The rows of T fall into 4 groups, and each row is roughly a mix of its group's hidden directions.
T:
[[-15 -28 -26 -33  13  -8  13  21  -6 -12]
 [ 11 -24   9  22  13  13 -40  -8  23  -3]
 [ 26 -11 -20  24 -11  -1 -12  15  -1 -39]
 [ 23 -18  14  27 -37   1  -1  25   3   2]
 [ -2  20  -8  31 -11 -16  23 -30  24   5]
 [ 11 -29   2 -32   0  18 -17  34  -8  -9]
 [-18   6  -4  12  11  19 -48  -5 -21   4]
 [-16  15   2  -5  -8  10  -7 -41  29  24]
 [ -3 -42 -22 -27   4  -6   6  17  13 -17]
 [ 39   4 -35 -14  -2   7  -1 -26   5 -13]
 [ -7 -27  -7 -40  10   9 -22  13 -21 -13]
 [-12 -24  11  31 -36  13   3   3 -23   7]
 [-27  -8 -17  48   4  -2  -6 -16 -12   1]
 [ -8  -9   1  23 -43   6 -17  -6 -30  -6]
 [-44  11   6   1 -23  31 -10  -6  -8   6]
 [ 48   4 -30  -1  -7  12 -10   5 -11 -14]
 [ -2 -34  -2 -35  20 -15  14  25   1  -2]
 [ 14   6  18 -45   5 -32  -3  -1   4  11]
 [ -4 -42  -3  27   3  20  15 -10 -18 -16]
 [-17  14   4 -10  -9 -28  30 -25 -27   7]
 [ 17  30   0  32 -18  19 -21 -21   3   1]
 [-22 -32  -1  12 -35   0 -23 -15 -14  -6]
 [  4  18 -11 -16   7 -43 -26 -10   7 -20]
 [ -2  -5 -24  28  25   8 -26 -22 -14 -19]
 [ 40 -12   4  -9 -27 -16  20  13  -7  21]
 [  6 -12  -6 -39  18   2 -37  18   9  -6]
 [  5 -10 -23  -8  30 -37  21  19   4  -1]
 [ 43  19 -25   8 -15  -8 -14 -12  -8 -16]
 [ -7  31  -4  27  21  15  16 -26 -14 -16]
 [ -1 -17   5  -1  -3  39  13  26 -24  24]
 [-10   6   2   7  -5  32 -37  10 -32   7]
 [ 21 -21  -6   0 -34 -28  11  28 -10   0]
 [ 37   4 -19   7   1 -31   8  29   5 -13]
 [  5  -5  -3  19  33 -33  14 -29 -11 -10]
 [-18 -11 -35   1  19 -20   8  24  25  13]
 [ 17  36  -5 -38  21  -9  11   3   5  -6]
 [-30  27  10 -14   8   0  -6 -19  -6  37]
 [ -2  11  -9 -12 -20  10 -22 -15  48   5]
 [  3  15   9  -7   1 -31  36  14 -29  12]
 [ 49   8 -24  -2  -5   7   0 -24   1 -12]
 [  4  -2 -27 -13  11 -39  16  26  17  -2]
 [ 47  12  -3   9  -5 -21 -14  12  -8 -21]
 [  4  -5   9   9 -24   1  36 -12  40  -2]
 [ 10  18  14  -8   1 -34  38   5 -20  12]
 [-20   0 -15  -9  10 -10  22   9 -48  -7]
 [ 40 -23   5 -11 -12 -20  10  29  -8   3]
 [  3  20   1 -18  41   1  26  21  -1  17]
 [ -3 -32   0  12  45   9  16   8   8  11]
 [ 34  19  -6  -9 -19 -25 -30   7   9 -16]
 [ -2  -7   0   5  -1 -30  37  15 -35   7]
 [-24  17  10 -12   0  -1 -19 -38 -11  27]
 [-12 -36  15  26 -34  12   9   0  -9   5]
 [-16  25 -12 -25 -29 -19 -29   9  -4  -2]
 [  3 -19  16  18 -44   7  -6 -26  -9  -6]
 [-18 -17   0  40   7  21 -10 -25 -18 -11]
 [ -2  37  10   1 -43  -7 -18 -12   3   8]
 [ 25  17 -12  17   1 -39   0   1   7 -31]
 [-15  24 -14 -21  18   8   9 -41   5  14]
 [-10  46   2 -21 -10 -12 -19 -13   7  17]
 [ 25 -19 -18  24  -7   1 -13  11 -16 -37]
 [ 36 -15  18  19 -25 -12   4  28  -7  -1]
 [ -1   1   6 -36 -15   1  27  27 -27   5]
 [  8  31   8  33   4 -21  27 -17   7  10]
 [  5  -4   4  22  12  32 -36  -1 -27   9]
 [ 20  16 -12 -12   3 -47   0   6   2 -25]
 [ 17  39 -11  16  -1  23 -10 -31  -6   4]
 [ 18  31  -4 -24  39  -5  11   1  16  -1]
 [  8   2   6 -22  -8 -32  42  -5  16 -13]
 [  7  -4   8 -21 -19 -14  48   3  21  -2]
 [-15  11  22   4  23   7  14 -14  19  41]
 [ -9 -25  -7 -48   2  -7 -25   0  -6  -6]
 [-28  29  21   2  22   4 -14 -26  10  16]
 [-14  25 -17  35 -15  19  27 -12   4  -5]
 [ 37  -8   2  16  26   7   7 -22  19 -22]
 [-21  35  -9 -15  -1 -12 -18  24 -15  25]
 [-45  10   6   7   2  18  24 -24   0  13]
 [ 24 -18  16  25  22  19  29 -14  12  -3]
 [-15 -33   0 -34   7  -8  15  29   2  14]
 [  0 -14   6  22   6  26 -43  -7  22  -2]
 [ 17   0  -1 -22   4 -41  31   0  14 -13]
 [ 10 -10 -10  37 -11  29  -2  -4  33 -10]
 [ 57  -1 -12  -8 -12  -1  -8  -8   8   0]
 [ -1  38   2  23   8   7 -32 -25   2 -10]
 [ -9   5   5  11  19  16 -44 -16 -27   0]
 [  8   2  -1 -24  -3 -39  24  -9  30 -10]
 [ 12 -18  -1 -39   0  29   0  21  -9 -22]
 [-13 -12  11   9  16  14 -19 -40  26  12]
 [-21  24  18 -24  10  -2   5 -11  -4  41]
 [-10   1  -9  24  16  23 -43   1 -20   7]
 [-28  24   4 -16  27  22   3 -13  -7  28]
 [ -1 -17 -23  -7  22 -12  27  37  -5  15]
 [-17  11  19 -28  20  -4   4 -23   8  36]
 [-27  18  21 -10  -7   0  -4 -18  -5  43]
 [  1  -2   2 -15 -25 -12  40   1  35   0]
 [ 13  29  -6 -23  42   1  19   0   9  -2]
 [ 15  23   6  33  -7  32 -24 -15   7  -1]
 [ -6  18  12  13  15 -28  28 -13 -35   6]
 [ -3  39  -2 -15  18   4  31  20  17   8]
 [-34  13  -1 -29 -13  -7   1  21 -20  24]
 [-11  17   6 -15  10 -13  29  -5 -45  -3]
 [ 14 -25 -25  10  -6  -2  -5  25  -9 -40]
 [  5 -10  26 -16  -6  22 -22 -35  18  16]
 [  4   7 -23  -5  16 -29   9  35 -27 -11]
 [ -8 -40  13 -23  11 -20   5  25  15  -4]
 [ 24  -2   5 -45  -3  -9  23  23  -3  -7]
 [ 14  13   3 -17  26   2  39  25  19   0]
 [ 14   3  14  31 -36 -27   3  14 -13  -5]
 [ 27  12 -21   0   0 -38 -20  15  15 -16]
 [-21  22   1  11  15  21  13 -44   5  -4]
 [ 32  30 -20 -18  20  -2 -20  -7 -18   1]
 [-23  -6 -18  37  -4  14 -33   2  14   9]
 [ 32 -14 -13   7 -18  -5  -2  23  -7 -38]
 [-19 -12  -8   5  -7 -37  27 -19 -27   6]
 [  7   9  17 -41 -30   2  14  21  -1  12]
 [ -8  36 -11  24 -10   2  29 -26  13  -1]
 [  8  18  -5  24 -16 -11  48  -8   7   2]
 [ 24 -11 -16  18 -23  -2  -7  14   6 -41]
 [ 35  30  16  17  -4   6   1 -30   0  14]
 [ -9   9  -4   1  11 -33  28  14 -37   9]
 [-11   4  22  13 -11  24 -23 -41  12  -1]
 [-16  11   0   6   8 -42  19 -11 -30  14]
 [-41 -24  18 -11   0 -18  10  23   5  10]
 [-18  26  -7  -9 -25  -9 -14  30 -26  16]
 [ 25  25  10  32   7  10 -16 -24   1 -20]
 [-25 -21  -3 -36  -4   1 -28   7 -25   3]
 [-12 -39  -4 -24  -2 -20  14  31   2  -3]
 [-50 -19  16   6  -1  -4   4  25   1   0]
 [ 42 -29 -15 -11 -13 -14   6  11   7 -17]]

Here is one row from each group, named. Which group is each of the other rows in?
[-17 -28 -10 -27  12 -17  22  27 -13  -7] => N
[-14  19  21  -2  16   6  13 -25  24  34] => A
[ 13  -2   9 -24 -22 -16  43   4  20  -3] => V
[  4 -21   5 -45  -4  10 -21  27  -8  -2] => W

[ 22  13  26   0  -5  31 -20  -5  33   0] => W
[ -9  28  -6  -8 -21 -20  12  19 -28 -27] => V
[-46  16   0   7  29  11   0 -12 -10 -15] => N
[ 25 -28   1  22  31   9  14  -4  22 -15] => A
[  6  18 -22 -14  -1 -42   2  25  -5 -19] => V
[ -6  -6  -1 -22  20  -6  15  11 -48 -12] => W
[ -7  43   5  26  16  -2  10 -30  -1   1] => W
[ -5  14 -18 -13  -2 -17 -45  -1 -28  -1] => A
[ 11  24 -11 -21  46  -2  10  13 -11   3] => A
[  8  25  15  26 -30  -3  -6   1  33  13] => A
[-33 -30  22   9 -16  -2  14  25   8   8] => N
[ 24 -23  -2  13 -27   2  -5  42  -7  -4] => N
